One turn moves each row of this set onto another row. After a few examples, where does it send each row asked below?
badad: [  3  14  22 -27 -15  14 -10 -14   9  -2 -23 -28   7  11  25  10  -7   1
  12   3  -7  -5   7  -3  -3  16   8  -7  -5 -14   2  47   2  11   6  -3
   9 -17   2]
Fulam: [  5   8  22 -28 -16   9  -3 -20   9   4 -12 -22   9  17  37   9  -5  -7
  11  -5  -7  -6   6  -9  -3  21   7 -13 -10 -14  -5  57 -10   5  -1   4
   6 -15   8]
kaza: [-18   7   8 -20  -5   1 -10  -4  10  14  -5 -21   9  19  12   6   3  13
   7   9   1 -13   4 -10  -5  14  -4 -16  13 -25  13   9   1 -11 -23 -24
  -7  -8  39]
gopo: [ 14 -12  16 -17   0   1  -7 -31   6  12 -12   0  -3  -1  19  -1 -10  -2
   3   9  15  -3 -16 -14  15  24 -11  18  16  -3  15  24  -1  17 -28  -3
  19  12  16]
Teleg: [ 10  -9  17 -19   4   5  -1 -26   8  18  -9  -3   1  -9  21 -14 -13  -5
  -6   4  16   0 -15 -14   9  24 -11  20  15  -1  14  24  -2  10 -20   0
  17  13  17]
Loson: [  7  19  -2  -6 -22  11   4 -14  11  28 -14   0   1  11  11  20  -5   2
   1  -8   1 -17  -7   1   6   2 -10   7 -11  12 -10  18 -10   1 -19 -18
 -15   2   6]
Ruru: [  5  14   3 -18 -16 -32  -3  -9  31  -1  -1  -6  13   9   5   0  -8   5
  10  22   3  -7 -22 -13 -10  18  -1 -19  17  -4   8  14  -1  15 -16   7
  10 -10   6]
buzo: [ -1  -7   4 -35   5 -10  -9 -37  36  33  -4 -13   6  16  37  15 -13  -5
  -6  18 -11 -10 -12  -5  12  16  -2   9   7   4  21   8   0   8 -28  -9
  18  -4  14]
gotol: [ -6 -15   0 -24   1 -12  -6 -38  39  31  -1 -17  -5  11  37  12 -11  -9
   0  11  -4 -15 -12  -6  11  20  -6  10   4   8  16  11  -5   3 -28  -5
  18  -7  19]
rad: [  2  15   0 -14  -9 -31   5  -6  30  -1   2 -15  12   8   6  -6 -10   5
   6  11  12  -8 -26 -17  -5  17  -1 -22  21   2   3  19  -1  13 -13  13
   9  -9  12]
fif: [ -9   8   9 -30 -12   9 -11 -20  11   2 -22 -19  16  13  36   6   5   8
  15   0   4  -4   3  -5   9  19   6 -12  -6 -14  -9  51   4   0  -5  -4
  12 -14   0]
Pup: [-16   2  13  -9 -11   2 -10  -9  17  13 -19 -17   0  21   5  19  -5  14
   3  -3  -1 -18   2  -3   0   8  -2 -11   8 -21  12   5   9 -10 -26 -27
 -16  -7  28]
pepo: [-19   3   7 -20  -5   7 -18  -6  18   9  -7 -20   4  19  14   6  -8   8
   6   1   6 -21  -1 -21 -13  13  -6  -7  16 -23   8   6  12 -12 -35 -24
   2  -3  34]
leson: [  7   1  15 -25  -7 -13 -14   0  41  20 -13   3  -2   8  19 -26  -8   5
  17  12   8  -1 -23 -16  -8  24  10   8   8 -11  10  19 -11   9 -18   8
   5  11   4]
Tize: [ -1   3   3 -21   7 -16   0 -33  26  18   5 -16   8  25  19  -1 -21 -12
 -19 -12 -10  -7 -14  -7  -2  -1  -9 -12  13  -5   9   2  -3  -8 -11   7
  13  -2  -1]
viko: [ -3 -10   3 -30   1 -10  -3 -34  34  31   1 -15   9   5  40  13 -13   3
  -5  17  -1 -10 -12  -7  13  23  -7   6   4  10  18   9   3   4 -25  -2
  16  -9  19]
nuz: [-16  11   9 -29 -17   3  -2 -14  14  30 -26 -38  -1   5  26   4  -1 -30
   0  12  -9  -5 -28 -28 -10   7  -3   2  22 -15   7  23   1   7  -8   2
 -10  -6  18]
Sike: [ -4   9   4 -25   6 -16   6 -26  32  21  10 -14  17  30  23   0 -25  -8
 -16  -3  -1  -6 -18 -11  -4   4 -11  -3  17  -5   6   2   1  -4  -4   5
   9  -5  -6]
mebu: [-18   3  11 -22  -4  -1  -4  -4  25  15 -14 -14   9  22  19  12   0  19
   1   3   5 -14   1  -8  -8  10  -2 -10   1 -34   5  13  10 -19 -20 -32
  -3   5  31]
Reta: [ -6  17  17 -27  -8  11   4 -30  11   0 -10 -26   8   9  38   5  -1   1
  18  -3  -9   4  -1  -5  -1  20   9 -13  -7 -17  -5  39  -2   6   1   5
  19  -4   2]
balam: [  3  24  -1 -16 -19  13   2 -15   2  37 -10   0  11  18  12   9   2  -7
   8  -9  11 -17  -9 -11   8  -2 -19  -2  -9   8  -9  16 -14  -9 -20  -6
  -8  -5  10]
gal: [ -6  11  13 -29  -7   4  -4   2   4  38 -23 -29   5   7  25   5   2 -19
  -5  14 -11  -5 -24 -21  -3  -1   9   1  20 -18   5  28  -9   7   8   1
 -18 -12  16]
Pofe: [-11  18  16 -47 -12   6   0 -19  29   7   5 -11  -2  14   9   7 -14  -9
 -10  18   2 -10 -10  11   2  12   9  23   9 -15 -10  38 -13 -12  -6 -14
 -12   9  26]
lizor: [  4  22  13 -32 -19  11  -1 -13  25   3  -4 -12  -6  10   9  21 -15  -4
  -3  15  -5 -11  -6  21  -7  17  10  27   0  -7  -5  38 -15   0   0 -15
  -7   1  18]
valur: [ 11   0  24 -22  -6  -9 -14  -1  33  17 -12  11  -3   6  12 -18  -9  -4
  14  15   9  -2 -24 -18  -7  17   4   9  12 -15   4  17 -12  16 -17   0
   8  10  -4]
kezu: [-17   4  15 -22 -11   2  -4  -5  15  26 -18 -32   3   4  17   5   4 -31
  -9  13  -4 -10 -19 -24  -5  -1   7  -1  15 -20  12  39  -8   4  -4  -2
 -21 -22  16]
lim: [  1  19   0 -15 -16   6   7 -11  11  41  -7   8   6  -1  16  15  -3   0
   1 -18   3 -25 -14  -6   4  -3  -6  -5 -12   5  -5  24 -12  -4 -23 -11
 -14  -2  18]
lonif: [ -7  26  12 -31 -11   3   6 -22  26   9  14  -4  -8   4  12  15 -11   3
   1  18  -2 -12 -20  13  -4  16  20  21  10 -11  -4  27 -14 -11  -4  -5
   0   6  24]
Sune: [ 11  23  -7 -17 -27   1   6 -15   3  33 -12  -5  12  10  20  13   4   1
   4   1   7 -20 -10 -14  12  -2 -13   0 -15   9 -12  29  -6  -6 -16  -5
 -11   8  12]
momi: [  3  11   2 -16 -13 -34  -3 -14  28   0   0 -13   8  -3   3  -4 -10   3
   2  11  -2 -10 -20  -9 -12  13   2 -25  18  -2   8  15  -1   7 -13  16
   8 -11  15]
riliz: [  7  -5  19 -22  -7 -10 -19   1  38  17  -7   5  -2  -6  16 -19 -12  -2
  15  10   6  -8 -21 -14 -17  15  10   6   4 -19   4  18 -10   7 -10  10
   5   2  -5]
vetas: [  8 -18  16 -14   2   3  -6 -26  12   9  -4  -3 -10 -10  17  -5 -13 -10
   3   3  20  -8 -14 -13   5  23 -14  19  13  -8   7  25  -3  11 -21  -1
  18   7  14]
Nav: [  7  14  12 -27  -4  15  -5 -17   0  -2 -16 -20  18  10  33   9  -7   5
  17  -1   3  -2  -2  -1   1  19   6  -5  -7 -19 -12  47  -3   8  -3  -1
  15 -17  12]
Fimi: [-19  -4   9 -17 -12   1 -13  -4   9  16  -8 -13  10  16  13  14  -3  10
   4  -9   6 -19  -6 -11  -7  12  -5 -13   7 -33  15  16   6 -19 -27 -20
 -13 -17  26]
reze: [  2  12   6 -27   0 -16   1 -31  22  15   5 -11  17  27  14   6 -24 -10
 -17   0  -4  -8 -18 -11  -2   0 -14 -12  20  -5   9   3   1   4  -7   7
  16  -6  -3]
nomek: [ -7  25   8 -41  -7  12   2 -18  31  15   1  -6   1  13  10  16 -13  -7
   2  20   3 -10 -18  16  -3  16   7  25   3 -11  -9  30 -22  -7 -11 -12
  -8  -7  34]
mava: [  5  22 -10 -10 -16  12  -8 -12   5  35  -1   6   6   5  16   8  -2   2
   9  -7   9 -26 -17 -19   3  -4  -1   5  -8  12 -10  16  -7  -7 -25  -6
   0   1   5]
Birip: [  1  22   4 -30  -9   1   8 -24  28   8   5  -8  -2   9  15  13 -11  -7
  -3  10  -4 -14  -9  17 -11  16   9  24  -1 -17  -5  40 -24 -13 -10 -15
 -10   2  29]
zif: [-14  10  11 -27 -18  -2   1  -4   7  36 -28 -23   2   5  17  10   1 -18
 -11  10   4  -9 -34 -21   2   0  -1   3  24 -16   1  36   1  -1   4  -2
 -15  -6  16]
pego: [-12  12  17 -22 -15   2  -8  -5   8  30 -35 -33  -1  11  10  11  -3 -15
  -6   8 -10 -11 -16 -18   1  -3   8  -3  19 -13  17  28   3   5   1  -2
 -20 -18  12]

balam -> kaza
reze -> Ruru
momi -> riliz
Now these:
Fimi -> kezu
fif -> Pofe
pego -> badad
rad -> leson
Reta -> lonif

